(in the rows, 128 means zero)
Where one turn sends some rows of the set: a few examples, then the rows asked
zal: [104 125 135 124 147 121  90 114 103 134 116 107 148 156]
taden: [ 93 146 166 115 138 128 111  91 131 149 116 137 104 136]
Med: [ 93 147 169 113 139 134 109  99 132 154 111 138 109 131]
zizak: [ 89 144 161 120 143 127 104  96 133 146 118 141 110 126]
tuz: [137 131 143 165 153 133 107 132  99 124 107 109 133 143]
pegut: [ 98 148 165 119 141 123 111  87 132 151 117 144 110 128]
bevi: [145 132 128 130 180 151 122  97 114 160 159 158 118 155]
mafi: [139 126 134 164 151 133 108 130 100 132 112 102 135 140]
lelol: [154 164 126 116 130 135 152 123 123 123 139 140 135 124]
fepil: [136 131 129 136 175 153 110  97 118 170 162 155 121 148]
buga: [125 119 122 135 183 153 123 119 104 145 151 135 164 133]
doziv: [152 110 151 117 118 138 159 123 132 122 114 143 137 139]
Fesok: [119 136 134 107 132 109 104 113 141 131 122 168 124 140]
Derez: [150 161 128 121 134 135 160 126 130 126 146 150 135 131]
vapo: [122  94 159 127 147 171 140  82 135 140 151 134 139 140]
kunel: [114 112 122 151 183 143 112 108 119 145 137 126 150 122]
rofe: [153 106 146 114 120 151 144 128 139 125 136 157 140 158]
Bosur: [125 122 180 131 129 178 131 117 120 127 139 119 138 173]
Manu: [137  80 150 139 157 166 134  97 127 152 138 134 135 151]
Donob: [100 150 167 115 146 128 105  87 127 154 115 143 114 130]
vufel: [114 140 135  92 116 116 121 112 141 129 132 149 136 151]
mas: [136 130 132 135 179 148 117  99 119 176 157 153 123 156]
Gudor: [144 158 129 113 131 127 162 131 125 129 140 144 137 129]
neme: [140 124 132 135 175 154 116 108 118 169 162 163 127 152]
gud: [138 137 134 160 151 136 109 139 100 126 109 107 135 137]
ferus: [126 118 179 124 119 170 132 108 122 128 146 119 136 172]
fabon: [ 94 137 135 118 150 115 107 122 114 133 110 115 154 132]
Gotu: [142 139 132 165 147 135 106 133 109 127 114 106 137 136]
fakeb: [125 122 182 116 127 179 128 109 114 126 136 122 131 168]
pof: [141 129 124 136 176 152 114 103 112 162 163 158 121 154]
mobuv: [148 161 132 119 128 138 159 127 124 124 142 143 140 124]
lini: [142 135 143 165 156 138 108 127 101 119 109 107 139 143]
Mip: [129 119 182 129 126 175 132 111 115 135 138 116 139 171]
vitub: [147 160 122 116 133 136 161 123 131 129 146 142 129 132]
neda: [123 120 179 120 125 178 130 107 111 135 143 120 134 170]

fabon moves to rofe
fepil moves to taden
pegut moves to neda
And these:
bevi moves to Donob
vapo moves to zal
Bosur moves to Gotu
zizak moves to ferus

Where one turn sends some rows of the set: a few examples, then the rows asked
tanog: [140  92 139 106 149 103 130 123 101  91 138 130 183  79 101  96  95 157
 110 169 118 134 172 120 105 154 110  94 123]
Belid: [133 125 145 102 140 115 141 168 108 150 155 108 160 110 123 138 105 106
 151 193 144 127 156 134 134  95 158 154 142]
Tum: [126  95 159 114 146  93 131 124 122 125 132 120 161  83 117 143  75 161
 144 171 121 143 175 126 126 174 134 143 125]
vufer: [139 123 137 125 126 118 146 171  83 140 152 112 144 127 126 110 107  96
 140 165 137 107 163 142  97  92 139 136 122]
Kasev: [144 116 157 112 142 120 129 183 108 132 168 108 146 117 118 135 113 105
 141 185 121 133 168 138 131 102 161 147 147]
zivi: [140  99 149  90 144  99 140 131 109 117 139 133 177  59 100 105 103 171
 116 172 124 152 151 122 101 125 102  92 122]
fufu: [134 110 160 103 148  97 130 131  91 110 150 127 184  70  97  95  94 152
 111 163 115 138 158 117  92 145 113  88 114]
siga: [138 104  99 147 124 120 151 143 127 129 123 125 142  96 111 129 102 140
 130 137 151 163 123 142 113 104  90 114 126]
Ranum: [132 111 108 179 153 129 147 136 130 123 135 126 160 109 120 120  92 119
 115 131 157 145 135 130 131 119 102  96 134]
dimo: [134 129 149 108 127 112 140 159  91 143 152 109 153 122 126 126 106 111
 150 189 137 111 165 138 129 114 161 156 140]
neb: [120 105 170 117 163  92 138 130 128 143 149 113 175  70 118 148  63 148
 144 172 125 150 164 120 123 160 135 132 124]
gope: [120 109 186 121 165  99 122 141 133 141 149 127 167  70 111 151  86 151
 130 158 125 160 158 116 139 150 142 124 125]
Sut: [147 110 152 120 153 125 143 174 124 136 166 110 148 117 132 136 109 116
 140 193 130 130 170 138 147  98 155 140 161]
rur: [134 121 128 181 146 118 144 146 104 122 157 110 154 110 115 109  76 105
 121 126 129 139 139 135  96 136 105  94 121]
Mesor: [136  97 139 107 166 102 150 118 114 113 146 124 199  65 111 101  78 153
 116 180 131 136 163 116 107 140 105  86 129]
loru: [143 103 112 121 140 123 168 147 132 102 156 143 173 114 105 120  98 174
 127 140 132 164 118 101 144 116 126  98 138]
puf: [131 108 156 101 165 103 138 131 116 126 147 135 193  56 101 108  99 156
 109 168 135 151 145 111 113 119 109  81 124]
Val: [137 111 105 116 141 108 189 137 119 117 166 121 190 106 110 115  61 159
 147 154 131 152 117 103 115 124 121 104 129]
figab: [137 118 132 122 147 125 153 176 111 154 155 117 154 110 128 125 108  96
 138 171 154 126 151 135 115  64 135 128 132]
Tuva: [134 114 122 141 160 122 164 149 121 101 177 129 195 119 103 113  74 138
 124 136 127 152 126  91 133 134 138  89 132]
fud: [140 116 119 151 117 108 148 154 101 127 144 109 137  96 106 117  86 125
 135 132 123 157 128 147  77 120  93 113 113]
Giso: [120 112 185 122 159  93 122 138 117 135 153 117 167  76 109 143  74 143
 136 159 115 150 166 119 120 167 143 129 118]
kinek: [147 114 135 119 124 123 158 168 104 148 144 122 131 120 136 118 120 125
 140 173 143 118 156 148 113  71 128 133 137]
sofid: [140 110 127 142 155 131 144 173 104 126 159 111 159 131 128 116  99  81
 131 168 144 110 174 133 116  93 143 127 136]
gebon: [135 114 117 163 150 117 165 147 128 143 153 109 158  87 119 123  73 119
 132 142 144 159 123 137  99 103  90  96 129]
subu: [132 101 146 118 170 108 129 123 108 101 147 132 199  76 101  98  90 141
 103 165 130 133 167 109 115 149 118  83 125]
pef: [121 101 174 131 167 104 119 132 132 125 142 128 168  85 115 146  84 150
 126 159 126 148 173 115 146 167 145 126 131]
Doma: [134 127 137 117 141 112 166 160 113 123 178 130 182 100  94 119  84 151
 134 134 122 168 103  97 115 111 132  93 120]
Girus: [138 100  88 163 136 116 157 134 117 114 134 108 157 108 118 117  70 118
 135 145 142 142 146 142  99 134  92 115 127]
zefol: [135 124 126 124 132 106 167 148  92 105 177 118 184 117  97 104  65 143
 141 138 111 145 123 103  98 144 133 103 115]
Tegal: [148 100 125 136 153 135 156 171 125 135 151 121 146 124 139 123 112 110
 131 175 150 121 168 140 132  73 132 124 150]
geg: [126  99 175 118 147 100 115 134 126 123 133 133 153  84 110 147  98 164
 129 157 120 153 169 122 141 163 141 135 126]
Zudo: [144 113 116 105 111 107 172 146 104 107 156 131 162 112 100 112  90 178
 143 142 115 158 116 112 108 127 121 112 121]
nubu: [147 112 143 127 134 129 134 188 102 131 155 123 134 124 122 120 126 103
 127 159 132 126 163 140 113  77 140 129 132]
Mozar: [138 123 144 116 139 117 154 149 108 147 151 111 155 123 139 127 101 121
 149 197 145 108 166 139 145 109 155 148 153]
Galav: [124 103 170 104 144  88 134 133 123 142 139 118 159  68 113 148  77 163
 147 169 119 156 161 126 118 157 131 141 120]
repam: [136 102 156 100 147 105 119 136 103 105 139 141 177  69  91 103 116 160
 103 158 123 149 155 115 110 134 114  89 118]
dila: [133 126 138 166 134 121 138 155 114 136 146 128 140  97 108 120 107 127
 115 119 139 160 118 135 110 105 102  94 121]
bul: [141 115 132 129 131 120 146 158 106  90 167 140 167 126  92 111 103 157
 120 123 112 158 123 100 126 135 138  97 123]
nuvob: [144 100 101 129 130 117 169 135 111  85 154 131 176 132 108 106  79 165
 134 144 120 140 138 107 127 149 128 108 133]
liduf: [137 111 110 166 120 121 130 142 103 107 127 127 139 119 107 114 105 126
 118 122 136 143 140 140 108 135 104 112 119]
boz: [136 117 143 115 151 119 136 172 109 133 164 103 164 119 122 134  97  93
 146 193 135 123 171 132 133 111 162 151 146]
Suno: [136  89 135 103 166 110 139 124 126 107 136 137 192  65 105 109 100 162
 108 174 139 148 159 113 124 128 107  87 132]
Zuvab: [126  93 159 113 152  99 131 126 138 131 128 129 161  77 118 151  86 170
 138 169 131 153 168 123 144 158 133 138 132]
vop: [150 105 129 139 133 128 148 166  97 121 148 118 135 140 136 109 110 110
 133 169 132 103 180 145 116 101 136 131 140]
Zim: [148 114 156 125 141 122 142 165 107 128 162 111 141 130 136 125 109 121
 140 189 122 114 179 142 142 117 157 142 158]
gipu: [144 122 159 112 130 118 147 161 107 146 154 117 137 121 136 129 118 134
 144 190 132 118 163 144 142 102 153 145 154]
nit: [141 112 119 133 145 125 167 154 107 144 148 111 156 126 143 114  92 103
 143 181 154 102 167 140 117  88 131 131 141]

fufu moves to Mesor
Galav moves to Tum
And these:
boz moves to Belid
Zudo moves to nuvob
nit moves to kinek
Girus moves to siga

Where one turn sends some rows of the set: a few examples, then the rows asked
barop: [128 124 161 133  98 122 129 135  99 158 124 123 106]
Vot: [203 112 149 107 113 142 176 168  91 141 130 144  78]
Punas: [144 114 164 135 100 113 130 147 105 164 122 149  96]
vak: [135 116 151 137  85 120 157 194  83 136 165 125  73]
lubur: [181 111 154 117 111 159 185 171 101 154 156 121  61]
zirov: [196 118 140 120 123 115 177 154  98 155 115 140  82]
zogi: [174 122 148 142  97 139 184 176  96 149 168 131  56]
nom: [174 121 127 124 141 137 166 161  74 166 162 133  67]
dok: [154  98 140 131 147 140 180 165  96 151 172 108  76]
navif: [186 121 169  99 113 164 171 160 111 123 156 120  98]
Zib: [152 128 166 122  74 130 148 192  91 122 161 134  86]
zuz: [159 109 156 112 150 146 166 154 106 120 172 107 113]
biv: [176 135 127 125 149 115 158 142  86 166 151 137  85]
sekes: [125 111 152 137 107 111 149 188  87 119 170 119  97]
Lak: [136 136 177 142 114 119 135 124  69 129 147 128 105]
vod: [163 150 133 115 138 131 156 127  85 145 143 103 111]
gasel: [141 118 170 155 121 104 143 137  69 147 147 148  82]
fuvi: [141 113 136 151 135 124 178 164  92 136 182 107  83]
Vurem: [138 113 166 132  94 116 135 143 106 154 111 132 105]
Susuv: [141 122 166 121  94 121 142 186  94 105 166 128 110]
vek: [156 122 158 128 129 132 168 156 107  98 170 109 123]
vanim: [151 126 129 117 149 141 162 143  75 135 158  96 106]
devi: [133 125 159 135 105 119 123 140  98 170 135 139  97]
viru: [156 112 178 150  94 112 158 145  75 143 120 146  74]
niba: [183 134 145 110 113 131 176 138  97 134 108 105 108]
suke: [181 119 152 100 122 146 171 150  92 111 125 106 118]
lodip: [190 131 170 117  90 148 174 167 111 111 157 133  96]
gefit: [152 129 186 138  86 126 151 132  74 125 119 127  98]

gefit moves to viru
Zib moves to vak
And these:
Vot moves to nom
lodip moves to zogi
niba moves to zirov
devi moves to barop
lubur moves to dok

